Each run below is a few steps of one of 6 hidden systems, one row a step.
seq 1, z110, 10 rows:
[[ 46  39   6  26   8 -38 -25 -59  -9   6  -2   5  12   1 -41 -26  38 -48
   43  10]
 [-57 -16  -6  63 -23  15  -4   9  69   5   6  -5  17   1 -56 -25 -29  -9
   18   3]
 [-38 -76   6 -38  -8  10  13  45 -19 -39 -44  31  -2 -32 -14  25  -1  28
   32 -11]
 [ 66  10  21 -34  -6  47  39   8  -4 -14   6   9 -59 -14  26 -11   9  13
  -39  37]
 [ -1  40  17  -2  -9 -42 -10 -11  -8   9  30 -23  33  16  60  32 -51   5
  -61   0]
 [ -2  15 -36   4  37 -27 -51 -30 -69  44  10   5  11  -3  -7 -12   0 -34
   33 -26]
 [-21  -2 -15  51  10  37  20   5  51  39   9 -20  -7  27 -33 -26  65   8
   25 -32]
 [-33 -21  21 -14 -20 -38  19   3  44 -64 -51  11  12  11  -4  30  29  33
   46  -7]
 [ 54  -1  32 -13   2  -3   0  12   1 -26 -22  32 -38 -45 -36 -14 -32 -21
    0  79]
 [-19 -33  28  10 -20  16   8  33 -12  16  42 -10  25 -22  24 -16 -63  -6
  -75  -1]]
seq 2, z117:
[[ 11  19   7  56 -29  41  27  -9  39  40  34 -21   1 -15 -28 -24 -22 -22
  -51  22]
 [-30  -2   4  20 -15  20  -8  51  41  16  19 -24  59 -12  -6  61 -23  37
    3 -37]
 [ 54   0  33 -39  25 -22 -44  41  -9 -48   5 -16  23  10  39  33   1  18
   35  -5]
 [ 10   6 -11 -12   0 -78 -21 -36  -1 -38 -43  -8 -33  34  15 -27  45 -31
   36  13]
 [-50 -12 -33 -10  -2   1  -2 -26 -12  39 -28  52 -59 -32 -13 -56  17  -1
    6  -2]
 [-13  -2  44  26  22  49  54   6 -23  42  36  31   4  -8 -24 -40  -5  16
  -52  -3]
 [-10 -14  -4  27 -11  39  62   1  -8 -20  18 -40  47  35 -13  69 -23  10
  -22 -10]
 [ 51   8 -34 -11 -20   5 -46  22  13 -33   2 -36   7 -13   6  60 -50 -22
   25  26]
 [ 12  35  19   6 -12 -75 -77  -6  44   1   0  -8  10 -14  17 -31   9 -19
   23   2]
 [-61 -40   9 -26   1 -26 -12  21   2  13 -23  33 -13  -9  24 -41  64  31
   17 -52]]
seq 3, z148 (10 x 20):
[[ 15 -34  20 -21  58 -19 -34  62 -28   0 -13  -4  -7  14   9 -20  53  10
   41 -31]
 [-15  -4 -50  32  16  37  27 -28  11  11   6 -33 -34  67  -8 -18  55 -11
   27 -30]
 [-12  21 -20  54 -26  21  43 -54  10  13  -7   6  15 -12 -70  20 -25 -30
   -2  27]
 [-19   0  28 -17   2   7 -17  15 -12 -28   9  40  32 -34 -17  29 -94  31
    8  25]
 [ 29 -19  52 -36  14   3  -7  52  15 -35  23 -10 -30  20  66 -27 -10  34
  -28   8]
 [ 34 -12 -12 -12 -35 -35  14 -25  -3  -8 -17 -42 -10   9  47  -2  83 -37
  -22 -13]
 [-43  26 -54  15 -16 -43 -26 -40 -10  65 -26  12   5 -36 -16   9  13 -23
    7 -21]
 [-32  -5  26  35  60   8 -11  44 -13  47   8  36  16 -19 -64 -25 -21  21
   23  -9]
 [ 12 -37  16  -1  31  74  33  41   3 -47  17 -13   3  47 -15  16  11  32
   39 -14]
 [ 31  33 -27  -3 -37  30  40 -52  32 -39   5 -22 -40  36  23  21  -6  -4
  -11  33]]
seq 4, z37:
[[ -3  -7 -18 -35  40 -32 -64  11 -67  -6   2  -2   8  15  30   3 -14  -8
   41 -29]
 [ 46  -9   2   5   2  53   0  17 -12  55  27 -18   1 -22  16 -24  77  -6
   -8 -43]
 [-61 -47   7  35 -37  -6  55  23  49   9 -17 -20   4   1  -7 -11  21   4
  -45 -12]
 [-20  -1  12  15  -7 -27  -5  10  27 -33 -38  21  31 -23 -66  42 -33   7
   55  25]
 [ 56  51  43  -5  36  11 -32 -14  11 -31  36  18 -24  25   1 -37 -40   9
   20  43]
 [  7 -17  -6 -26   9   4  25 -14 -85  -4  26 -16   1  22  52   4 -25 -15
  -58  -9]
 [-15   9 -70  -3 -44  12  12 -37 -15  52 -25  -2 -10 -45   0  40  44 -17
    0 -24]
 [-57  15 -14  20  -1 -36 -36  26  82  21 -16  -1 -29  14  12 -29  15  29
   21 -21]
 [  1 -41  55  -8  41 -19 -12  68 -15 -41  -4   5  42  12 -12  10   7  30
   38 -19]
 [ 78 -20  40   9   1  54  44  -8 -15 -27  14   0  -9  -9 -34 -26  33 -28
   -5  35]]
seq 5, z148, 10 rows:
[[ 17   0  37  38  23 -18  -3  11  17  46  -3   7 -18 -16 -35 -75  66 -20
   -5   2]
 [-22 -47 -44  12  11  20   5  12 -38 -12 -24 -21  36  11 -44  57  11 -14
   56 -33]
 [-32  53 -17  24  22  49  28 -25  27  19  31  25 -36  38  -6  -8 -45  44
   -9  13]
 [ 58 -20  67  10 -28   9  17   3  17 -56   2   4  24 -28 -31  -9 -12 -27
   -1  43]
 [-16 -10 -36 -51 -21 -28 -36   7 -19 -35  -8 -23  -5   5  66  50 -42   6
   -5 -10]
 [-11  27  34   9   3 -41   1 -13  16  47  14  11 -29   2  38 -67  32   5
  -59  -2]
 [  8 -46  -1   7 -15 -17  -5  26 -20  17 -32 -15  47 -47 -36  27  64 -32
   29 -32]
 [-43  36 -60   1  49  26  -3   6 -10  41   0  15 -34  30  -7  28 -21  47
   30 -17]
 [ 36   7  57  40  19  40  30 -20  23 -20  22  19  -8  17 -50 -59   9  -6
   11  32]
 [  5 -42 -29 -13 -38  11  -5   4 -10 -68 -10 -35  28   3   1  60 -50 -26
   17  11]]
seq 6, z171:
[[-12  21  13  -5  23 -56 -28 -40  -7   6 -22  36 -26   6  -2 -63  56  -7
   38  -5]
 [-20  -2 -23  -5  54  16  10  -8 -62  22 -21  52 -24  -5 -49  -1   9  14
   48  -2]
 [-55 -15 -28  12   5  71  59 -10 -21  -2  17   9  10  27 -21  36 -30  35
    2 -24]
 [-13 -10 -23   3 -13  48 -14  42  38 -10  37 -44   6  22  38  35 -60  23
  -16 -16]
 [ 39 -27  46  -2 -26 -34 -28  43  21 -26  18 -46  49 -20  27  11 -17 -26
  -30   4]
 [ 50 -10  34  -5 -32 -45  -4  -7  22  -3 -20 -10 -21 -27  17 -46  72 -39
  -16  17]
 [  8  50 -14   1  15 -48  -8 -36 -11  43 -43  42 -43 -34 -25 -16  33  -9
   16  32]
 [-66  29   1  10  42  -7  25 -48 -31   9  -4  59  -3  28 -30 -10 -15  37
   24  -9]
 [-46 -32 -26  -2  47  54  13  31 -23 -17  21  -5 -11  58   2  12 -25  31
   31 -33]
 [ 22 -41 -12   2 -21  58   9  38 -16 -19  25 -48  43  -5   4  61 -37 -10
   -9 -14]]
seq 7, z117 (10 x 20):
[[-28 -46 -42  10 -48  37   4 -35  22 -26  -3   0 -46  -6 -15 -43 -24 -42
    7  18]
 [ 10  -5  35  32 -18  10   2  29  12  52   7  20  34 -84 -51  -4  -5 -10
  -22   9]
 [-19  16  43 -13 -22  -6  32  18  31 -14  10  -8  40  12  49  48   0  64
  -39 -25]
 [ 17 -34 -23 -20  42 -33 -17  64 -25 -31 -29 -46 -22  35  18  39 -19 -14
   13  13]
 [ 40  66 -33  -1  15 -34 -39 -60 -21  30  -7   6 -25  -3   8  -9  30 -30
   26   5]
 [-61 -13  -4  19  -2  31  -7 -15  43   8  23  24 -32  22   1 -85   9  13
   11 -21]
 [ -8 -51  36  20  24  44  40  33 -44  11   2  27  42 -26 -65   5  16   4
   10 -20]
 [ 38  21  24 -18 -37  14  52 -34  -2 -56   4  -4  20   7  24  54 -13  16
  -20  23]
 [-15 -17 -30  13 -18 -50 -32  27  35 -22 -28 -39 -20  -2  -1  17 -68 -36
  -10  42]
 [ -1  31  -8  -8  -4 -43 -61   1 -17  74   4   9  20 -52  25  -3  20  -4
   -5 -32]]
seq 8, z771, 10 rows:
[[ 19  26  75  -8  34 -68 -22  16   0  13 -13  42  11 -28  -4 -39  30  19
    7  11]
 [ -9 -22  -7 -25   2 -20  17 -42 -12 -53 -27  19 -64  38  13 -56  28 -17
   21  18]
 [-25 -17 -37  19  16  25  65 -31 -66   9  -4  -7  -5  26 -31  29 -27 -22
  -30   9]
 [-22  25 -12  -5 -17  61 -13 -16  -7  14  54   9  44 -10  24  43 -40  37
   -1 -42]
 [ 21   7   5  13  21  11 -34  82  67  15  15 -45 -16  11  22  11   1  27
    3  -4]
 [ 52 -14  53  16   9 -62 -32  12  -1 -10 -12 -19  34 -18 -18 -27  52 -47
   14   2]
 [-26 -22 -23 -16 -55 -34  -3 -54   8 -31 -47  25 -34 -30  -7 -29   6 -38
    9  27]
 [-62  -4  -7  11  18  13  63  -1 -28  34 -19  42 -23  -7 -38  13 -29  28
  -35  13]
 [  1  30  17 -32  38  48  10  -8 -29  -4  37  26  12  27  39  21   5  67
   18 -40]
 [ 54  15 -21  13  25  15 -15  23  29 -14  24 -72 -28  61  33  10  -1 -13
   -2   6]]
seq 9, z771, 10 rows:
[[-15   3 -12  27 -68  16  20 -71  51 -28  17 -16   4  18   8 -28  26 -22
   -6 -11]
 [-52 -14 -42  17  17 -26   4  39  -3  24 -47  -3  11 -17 -44  67 -38  11
   20   5]
 [ 48  41  62 -26  16  25 -23  -3 -16  10  35  51   6 -40   8 -28 -13  32
   -1  11]
 [-17 -33  14   4   5  -6  31  15  49 -55  -5 -35 -37  73  31 -33  33   9
   -1  -3]
 [ 19 -21 -26  -4  16 -37   0  -2 -87  14 -25 -24  29 -19 -18  46  -8 -52
   -6   4]
 [-19  30  -5   0 -55  35 -20 -54  28  21  39  30   0 -35  26 -29 -32   8
  -23  -6]
 [-57 -24  -5  27  39  -1  17  73  44  27 -22 -11 -15  28 -25   5  19  41
   12 -23]
 [ 86  27  31 -25  26  -8 -20 -12 -50  -6  -2  15  18 -20  -4  11  47 -11
   40   3]
 [ -5  15  -9  18 -45 -12  17 -54  59 -51   3 -21 -37  40  16 -27 -23 -27
  -17  40]
 [-64 -46 -11  15  28 -26  10  40 -53  18 -17   4  37  -8 -39  31 -52  -6
   -8 -11]]
seq 10, z171 (10 x 20):
[[-24   3 -33  -2  17  48 -17   1  29 -25   5   8 -18  32 -11  11   9  38
   86 -28]
 [-26 -61 -14  -7 -21  26 -14  46 -14 -26 -14   1  32 -38 -33  50 -64  -6
   25   2]
 [-34 -56   8 -10 -62  16  25  19  16  -3   4 -16  -1 -27  42 -16  -5  -6
  -68 -15]
 [ 42  32   8 -16   7 -41 -17  31   3  39   0 -17 -38 -23  50  -3  -3   1
  -60  28]
 [ 37  44  55  14  23 -66  19 -48 -25 -13   0   5  24  25  -1 -12  26 -11
  -11  19]
 [  7  19 -27  17  31  10 -13 -48   4 -15  -2   5 -35  49 -22 -40  49 -11
   70  -7]
 [-26 -10 -40  15  18  37 -19   6 -27  23  -5  21  24 -27 -65  31 -29   0
   62 -13]
 [-65 -49  11   6 -33  60  37  27  28  -6  16  15  22 -14  -6   4 -18  42
  -13 -30]
 [  3 -21  -6 -29 -11  -3  -7  76  27  -2  -9 -33 -30  -8  57  38 -24  27
  -41   7]
 [ 43   9  41 -22 -25 -63  -1 -21 -30 -33  -2 -17  29 -13  41  13  -8 -34
  -48  25]]
seq 11, z110:
[[ 17   2  53  49 -13  38  50  17  60 -19  21 -18  36  16 -37   9  17  18
   -3   0]
 [ -3 -25  12 -41 -29 -15 -45  -6  -7 -80  -5  15  31 -21  18  23 -54  -2
   41   6]
 [ 52  -4 -29  -9  -1  44 -20  37 -10  47   4  -7 -43 -59  -5   1 -21 -21
  -18  31]
 [-49  -8  -1 -12 -33 -15   5   2   9  36  15 -13  13  -3  71  -8  23  25
  -61 -53]
 [ -9  23 -48 -15  36 -47   3 -47 -46  -2 -36   1 -43  48  11   6  23 -15
   24   5]
 [ 12  53  39  66  32  -4  38  -5  26  46   7  10  19   3 -59  -7  26  10
   -8  13]
 [-46 -44  44   8  -4 -16 -20   4  15 -71  12  10  41  27 -13 -35 -30   3
   40 -19]
 [ 52 -49 -23  -7   3  54   7  43 -18 -27 -18 -21 -23 -25 -38  32 -11 -25
   31  32]
 [ 11   7  25 -20 -63  33  12  -3  25  16  27   8  23 -55  48  16  10  28
  -50 -15]
 [-30  25 -48 -37   9 -40 -45 -21 -19  -1 -12  -1 -45  22  57   2 -41   1
   -4   3]]
seq 12, z37 (10 x 20):
[[ -9   5 -24   7 -21  48 -11 -50  -7 -15  44  12 -26   5   3 -41 -71 -24
  -12  24]
 [-11  32 -42  -7  16 -24 -15  22 -33  56   1 -18   2 -14  28  62 -48  10
  -37  -2]
 [ -5  32  -8 -38 -27   9   0 -22  22   6  -7  15   1 -13  51  31  68  55
   20 -45]
 [-19 -66   7 -18  17 -34   1  57  17 -16 -44  -2 -56   9  10 -51  42  -3
    8   1]
 [ 18 -20  47  40  12 -37  -5  -2 -26  -6   1 -10  67 -10 -52 -17  27 -44
   22 -13]
 [-13  -5  15  34  -5  86  26 -18  14   2  46  25  -1  -5 -43 -43 -42   4
   -5  13]
 [ -7  35 -22  16  21 -17  33  16  -3   8  -5 -28  -8  27   0  61 -67  10
  -44  38]
 [ 20  43 -25 -38 -34  -5 -24 -59   2 -40  -6   3   5   1  47  51   9  15
   38 -10]
 [  4 -29 -19 -38   8 -15 -54  35  -2  13 -15  -2 -65 -15  49 -55  15 -13
    1   0]
 [-11 -21  41  15   4 -44  -1  23 -29  39   2  -9  63 -27  -2  -6  60 -12
  -21 -49]]

Which system made each run below?
seq 13:
[[ 54  27  -9 -43   9  23  -9  -1 -52  39 -14  39 -24 -69  -4  18  23   8
   10  14]
 [-19  36  36  37   8 -20  33 -29  55 -14  22 -11 -20  60  14 -51 -10  13
  -36  21]]
 : z117
seq 14:
[[-20  20 -25 -44 -23   0  22 -63 -49  15  -4  22 -14  -5  59  11  38  13
  -25 -36]
 [-48 -20 -59  -2  11 -26 -13  15   2  47 -44   1 -46  -4  -8 -15  53  -5
   24 -28]]
 : z37
seq 15, 2 rows:
[[  4  18 -47 -31 -27  24   2 -11  27  19 -18  14 -87 -24  40 -13  10  11
  -22  26]
 [ 49   4  24   8  21 -39  -9 -27 -69  18  -3  12  10 -31 -28 -30  10 -61
  -11  26]]
 : z148
seq 16, 2 rows:
[[ 13  -4  36 -38  13 -51 -37  54  15  -5 -44  26  -8 -34  11   1  49  32
   38  -2]
 [-32  15  15 -28  38 -55  29 -21 -28  -6 -35  38 -45  31  25 -29  29  29
   -6   5]]
 : z117
seq 17 (2 x 20):
[[ 12  24  16  28  72   4  37  13 -19  27 -22  29 -23  15 -68 -12  29  11
   30  23]
 [ 27  13  16 -11  -3  32  18 -64 -15 -80  20  12  14  43   0   3 -10  -2
   42   9]]
 : z771
seq 18, 2 rows:
[[ -1   6 -33 -28 -18   5  49  -8 -59  37 -26   5   4 -37  16  74  23  15
  -39  -9]
 [-27  28 -34   0 -28 -26  -8 -41  60  11 -37  12 -46   4  10 -20  59  10
   29  -7]]
 : z37
seq 19, 2 rows:
[[-72  11 -38  40 -11 -13 -14 -33   9  48 -14  23  20 -21 -49 -10   1  -6
   31 -30]
 [ 10  20   0  -3  26  53  -5  15  24  10 -11  54 -29 -26 -52  -3   0  43
   57  17]]
 : z771
seq 20, 2 rows:
[[-16 -20  21  -2  11 -39  -4   3  25 -19  -2  -5 -54  38  34 -89  24  -8
  -19   4]
 [-25 -48   5  13  16 -24  -2  13 -72   8  -7   3  70 -22 -44  20  -6 -36
   13 -31]]
 : z37
seq 21:
[[ 66  39  31   9  52  11   8 -25  -7 -45  21  -8 -19  62  -7 -21   6  -8
   32  31]
 [ -2  -6 -45  44  -3  -2  -8 -30   5 -13 -12 -34  30  23 -52  25  21 -41
   68 -16]]
 : z171
seq 22, 2 rows:
[[ 35  13  20  31  59  13  -8  42  33  23  10  -2 -59  21 -27 -56  -5   0
    2  40]
 [-18  10   0  11   6 -35  27  -3 -24   8 -31 -10  59   3 -20  74  48  10
   22 -36]]
 : z171
seq 23:
[[-10  16 -57 -28 -22  21  -1   4  20   6 -20 -14  -9   5  38  70  38  38
   30 -37]
 [ 24  63  18 -20   6 -55 -25  -6  37  24 -32  29 -41 -26  16 -15  37  26
   11  28]]
 : z110
seq 24:
[[  6 -27  39 -12 -35 -72  -6  27  24 -43 -46  -4  27 -37  -6  21 -11 -18
   -7  33]
 [ 17  23  50 -14  -1  -6 -27 -41 -20 -10   9  69   0 -47 -23 -50 -22  -2
   22  29]]
 : z37
seq 25 (2 x 20):
[[ 12 -32 -14 -38 -24  22  38  38 -22 -12  -7 -29 -18  -8  56  49  -8  17
  -58   1]
 [ 50  39  11   0 -26 -31  -1 -36   3 -16  18 -35  -1  13  41   7 -37 -35
  -56  41]]
 : z171
seq 26, 2 rows:
[[-20 -12  41  18  43  43   4  31  15 -27  36   8  31  44 -12  -3  -3  48
   47 -37]
 [ 21  -5 -12   8 -20  35  49   6  66 -52 -14 -39 -42  46   3  18   8  10
    0  31]]
 : z148
seq 27:
[[ 37  -6  33  36  25  13  37 -10 -43  44  27 -11  20   8 -17 -43  62 -35
  -30 -21]
 [-29   6 -54  -6 -49   4 -10 -63  27 -34 -17  -4   8  10  11  32  27  -3
   56 -32]]
 : z771
